Named turns come first, each shown by rows before and after it. Which turns, in which order, take the first row of each pair that follows to the second? Write the first one first, as in the answered first pair.
turn Sez:
2,-35,-19,14,31,-12,-22,10,15,4,-17,-18,-13,31,9,22,1,13,-5,0,-14,6,-33,-18,-17,-28,11,-17,-36,-2,10,27,20,-11,-17,3,-13,27,-11,31,-18,-4  ->  -6,-26,10,2,-4,-34,-10,15,13,19,-48,-22,23,20,-2,6,25,31,2,-13,14,4,-1,-11,-19,-26,18,-14,-37,0,4,36,-15,14,-11,0,-11,10,-31,16,-6,5
-23,-6,17,-2,13,0,-31,11,-10,-6,-24,4,-18,-19,-19,20,2,-12,-19,42,-6,6,4,1,3,19,-11,-10,15,-2,3,6,-2,-15,12,-8,-30,-6,-3,-6,22,-7  ->  -23,-8,-18,9,25,-7,-29,2,2,-15,0,-12,-26,4,-12,22,3,-2,-21,26,-14,7,-16,-6,-5,24,-17,-11,-14,2,-2,12,10,-24,-8,-10,-21,18,5,6,22,10
22,1,-26,14,10,-4,1,-3,35,-31,-17,15,7,-34,33,-4,29,16,14,-12,16,1,15,-5,17,-17,21,4,-13,3,9,-8,9,-12,8,-2,-8,-2,-5,17,-4,8  ->  23,3,-21,15,7,-3,3,-1,33,-27,-22,15,7,-37,35,-7,29,16,16,-12,17,2,15,-3,19,-20,21,6,-9,1,7,-11,8,-11,12,-4,-8,-8,-6,16,-7,5
turn natof:
4,6,-10,-8,-10,3,-3,-16,1,-10,11,7,-16,-3,7,-5,8,3,6,5,-5,5,8,6,9,5,-4,-1,7,-10,0,0,3,0,7,-10,3,6,11,8,11,1  ->  0,1,-16,-4,0,4,-7,-14,5,-14,15,5,-18,2,3,1,4,7,6,4,-15,9,0,4,1,2,0,-6,2,-9,5,5,5,0,3,-4,0,8,5,13,7,-1
-25,-10,26,-8,-2,23,-8,12,-7,13,0,23,-15,-29,-16,22,-39,5,2,24,-22,23,-4,11,-14,-24,1,6,8,-22,22,0,14,-9,-23,20,-6,4,16,-2,-15,-31  ->  -41,-13,24,-5,-11,11,-4,17,-3,13,-6,14,1,-21,-30,20,-29,22,11,8,-14,24,-1,8,-30,-29,4,1,-5,-15,22,15,0,4,-26,22,-7,-1,0,-1,-14,-20
6,25,10,14,26,-1,-13,-26,-20,10,13,-49,11,3,10,2,5,17,-21,31,49,16,15,0,38,-14,-9,34,8,10,-42,19,26,-8,44,11,7,25,18,11,25,42  ->  4,21,3,18,42,5,-17,-24,-21,5,20,-47,2,8,8,11,-8,16,-22,34,38,21,4,-5,33,-19,-8,32,6,9,-36,21,31,-17,41,17,4,33,20,20,18,37
-31,-22,-20,25,-18,-4,7,-9,12,4,15,-14,20,2,-9,-8,24,-11,1,-13,-7,-14,-5,5,-6,7,-36,-2,-12,-14,-2,-2,-11,14,13,9,9,8,-15,-10,6,20  ->  -21,-18,-13,17,-25,3,11,-15,8,2,17,-11,19,-8,3,-14,26,-21,-1,-4,-1,-20,5,10,11,14,-36,8,-3,-14,-5,-16,-7,10,15,3,16,1,-5,-15,9,15
turn sada:
-6,-7,-26,13,22,-4,-7,6,15,-8,16,-7,-2,20,-12,11,-3,3,13,-15,-11,5,-19,-13,-23,-11,15,-2,-2,-13,10,11,0,-6,-3,11,-13,-3,-7,7,0,11  ->  7,-3,-32,9,27,4,-10,-5,10,-10,26,-4,-13,18,3,7,-3,-11,6,-6,-18,2,-16,-10,-7,-5,12,2,4,-16,7,-1,13,-14,-4,0,-6,2,5,8,-1,9
1,15,-15,-10,9,27,1,3,5,-9,10,-3,-9,-22,11,-5,-18,-40,-15,6,-12,-5,6,-6,5,0,-6,11,-14,-1,-2,-5,16,-6,1,-11,3,4,-7,18,-12,-7  ->  -18,13,-10,-8,-4,4,11,8,14,-2,-4,-17,16,-6,-8,-9,-3,-14,-4,-18,4,-6,10,-11,-14,-2,-5,6,-33,4,-6,17,-10,12,-8,-6,3,2,-29,13,-10,12
13,-4,42,5,-16,-17,10,4,-8,-10,-37,13,-7,19,16,-20,-2,4,9,-9,-12,-18,6,-4,24,-4,-2,-2,17,10,6,-17,-6,3,34,9,-2,-14,3,-1,10,17  ->  14,-3,41,4,-16,-17,10,2,-6,-10,-36,11,-5,22,16,-22,-4,2,8,-12,-12,-20,9,-4,26,-1,-2,0,15,10,7,-17,-6,2,32,7,-3,-12,7,-2,12,17
turn Rin:
12,32,42,-30,-14,17,21,-21,16,19,-19,6,27,-3,-6,-22,6,3,4,-9,3,-8,-5,-9,15,25,2,7,-1,-24,-1,-21,2,10,8,3,16,-21,-19,-16,5,1  ->  19,31,45,-30,2,30,16,-16,9,17,-18,17,11,-11,0,-14,-7,-12,0,7,-8,0,-10,-7,20,17,0,4,13,-29,7,-30,14,-1,17,7,9,-21,-11,-13,-4,-12
-2,-7,-54,19,12,-8,5,-10,19,-15,41,-20,-7,31,6,5,6,1,7,-22,-15,6,-26,-22,-14,16,-3,8,-34,3,-14,-2,11,-3,-35,-2,16,29,-2,21,-8,30  ->  -17,2,-15,6,-32,-33,17,-1,18,4,0,-20,34,18,-16,-12,27,20,20,-33,15,1,10,-13,-18,13,0,10,-33,7,-15,8,-30,28,-26,-4,13,5,-31,1,5,38
-5,-22,21,12,-21,-23,6,-6,20,20,1,-13,24,-22,-46,-13,6,-12,9,-23,13,30,-31,11,-19,-31,11,-14,-32,-17,28,37,-14,19,6,40,15,-8,-17,20,-12,23  ->  -3,-24,31,11,-11,-15,3,0,13,19,-5,0,11,-35,-48,-10,-3,-20,4,-8,6,36,-30,15,-14,-41,14,-17,-12,-19,37,30,-11,13,19,47,8,-15,-14,22,-15,4
-29,0,24,-33,-43,-29,-28,-5,8,38,-18,27,61,-29,-10,10,42,-19,3,-32,25,6,-31,5,-23,26,9,3,-10,-7,-24,20,-14,9,-4,32,2,-15,-24,-17,-9,-14  ->  -24,-7,38,-32,-15,-5,-36,4,-1,36,-20,45,40,-49,-10,23,23,-39,-4,0,8,16,-39,9,-13,10,14,1,20,-10,-13,10,-4,-8,14,40,-8,-24,-13,-13,-20,-46
turn nok:
27,8,30,-16,4,6,5,7,10,-11,6,11,-2,-32,-7,-2,-20,-3,4,31,22,-2,6,4,32,-4,-4,21,28,6,21,7,18,3,22,10,-17,0,19,3,-21,7  ->  14,-3,-7,2,24,2,7,8,25,-19,27,-8,-7,-4,-12,11,-24,17,9,12,10,4,-26,-13,6,-5,-4,13,1,9,21,25,27,0,-2,20,-19,23,15,19,-30,26
3,28,-3,4,21,0,20,9,-14,17,-3,3,-11,44,23,13,2,-5,-22,9,8,1,14,8,-6,25,-15,31,13,-17,4,-4,17,-2,-5,-9,-1,-37,-1,20,-19,-18  ->  -11,22,-6,10,26,-8,20,14,-10,15,-6,2,-4,51,8,16,6,9,-19,2,8,9,8,3,-25,15,-14,25,6,-13,11,10,8,2,-8,-1,-6,-39,-13,23,-26,-16
13,14,-17,-4,-45,-25,9,-25,6,16,2,-15,23,14,19,-31,26,6,-3,-27,28,-24,25,-7,12,39,-17,10,-31,-1,-21,-3,-12,13,-13,-27,28,0,-2,-16,30,41  ->  1,8,-20,1,-40,-35,9,-18,11,16,-5,-19,30,22,5,-22,26,18,4,-35,28,-20,20,-11,-1,30,-13,5,-40,3,-18,5,-22,15,-13,-20,23,0,-11,-13,26,44
20,11,-19,7,-43,-6,-1,-19,6,1,13,-3,17,2,31,-18,22,10,4,-13,34,-15,11,1,27,25,3,25,-7,-1,-13,-19,6,-3,-18,-20,27,13,19,-2,26,7  ->  -8,1,-21,17,-36,-25,5,-6,15,0,-2,-12,33,16,-4,-4,23,40,16,-32,33,-3,-2,-9,-9,5,9,8,-23,7,-7,9,-18,10,-25,-2,12,10,-6,6,19,13
Then:
(2 to 3 turns a pair)
-25,-24,-23,33,37,52,-17,-23,1,-17,11,15,-43,-14,-11,38,-32,18,3,20,-34,20,-34,2,-16,-29,-2,24,4,-38,2,-47,48,-7,2,41,-2,12,18,21,-41,-24  ->  -44,-30,-37,42,29,30,-9,-20,14,-15,10,-3,-21,9,-28,40,-20,50,15,-5,-29,23,-43,-6,-42,-32,-2,18,-23,-33,0,-26,33,7,-10,46,-4,18,1,22,-39,-1	nok, Sez
-1,9,10,-4,-30,-6,13,11,-2,19,-14,-4,19,2,-8,-12,17,10,-1,-9,24,4,10,4,-6,-1,3,-1,1,-3,14,12,-33,12,-15,-2,5,-17,-16,-1,14,-6  ->  18,11,3,-3,-12,20,3,2,-10,14,6,10,-12,-14,19,-9,3,-25,-14,20,9,4,4,9,22,6,1,7,20,-10,13,-10,-5,-11,-7,-9,8,-12,13,1,10,-22	natof, Rin
0,9,-8,-1,-43,-26,15,-16,15,6,7,-18,22,5,11,-15,25,10,4,-31,19,-13,13,7,1,23,-4,9,-23,4,-17,2,-21,16,-14,-16,14,8,-5,-5,12,27  ->  1,-16,-35,21,29,6,-4,-10,9,-13,33,2,-29,9,12,23,-15,-8,-9,1,-32,9,-39,-2,-14,-2,-2,-4,-5,1,8,-2,20,-17,-3,8,-5,24,14,21,-18,-7	Rin, Rin, nok
16,27,-29,-2,-6,4,-11,-37,1,11,-10,-20,4,22,45,-55,-3,-20,-33,-9,32,-9,27,-15,45,6,-20,32,4,-47,-9,28,9,3,10,-33,16,-5,5,-45,35,0  ->  3,24,0,-4,-16,-6,-9,-28,1,21,-37,-16,27,10,21,-54,0,-10,-26,-13,43,-5,41,-9,33,-8,-13,25,10,-47,-4,38,-13,16,19,-22,6,-22,-16,-51,35,-7	nok, nok
-32,-17,-51,-2,-34,-28,20,25,28,10,-17,-26,33,48,-9,-6,18,13,29,-32,-7,14,-9,-20,-19,19,5,26,-55,0,-9,35,-41,10,1,18,33,19,-19,-8,-11,19  ->  -7,-1,-49,-16,-54,-20,20,5,22,13,-5,-27,26,42,22,-26,24,-11,19,-26,-1,-6,8,-11,16,44,0,42,-52,-4,-25,11,-29,5,2,-6,46,19,1,-17,4,25	natof, nok
27,35,-15,6,-8,3,-13,-9,21,3,37,-21,-23,-3,23,-15,1,-15,3,1,5,15,-3,-8,21,20,-15,-6,-23,-14,-11,-2,28,-11,-30,-18,1,27,33,2,4,29  ->  -6,21,41,3,-2,-9,-10,34,6,14,-28,-1,3,-29,-34,7,-4,12,14,14,10,42,11,-7,-17,-28,5,-26,3,-11,15,24,-14,9,-3,17,-31,-11,-9,-5,-11,-2	nok, Rin
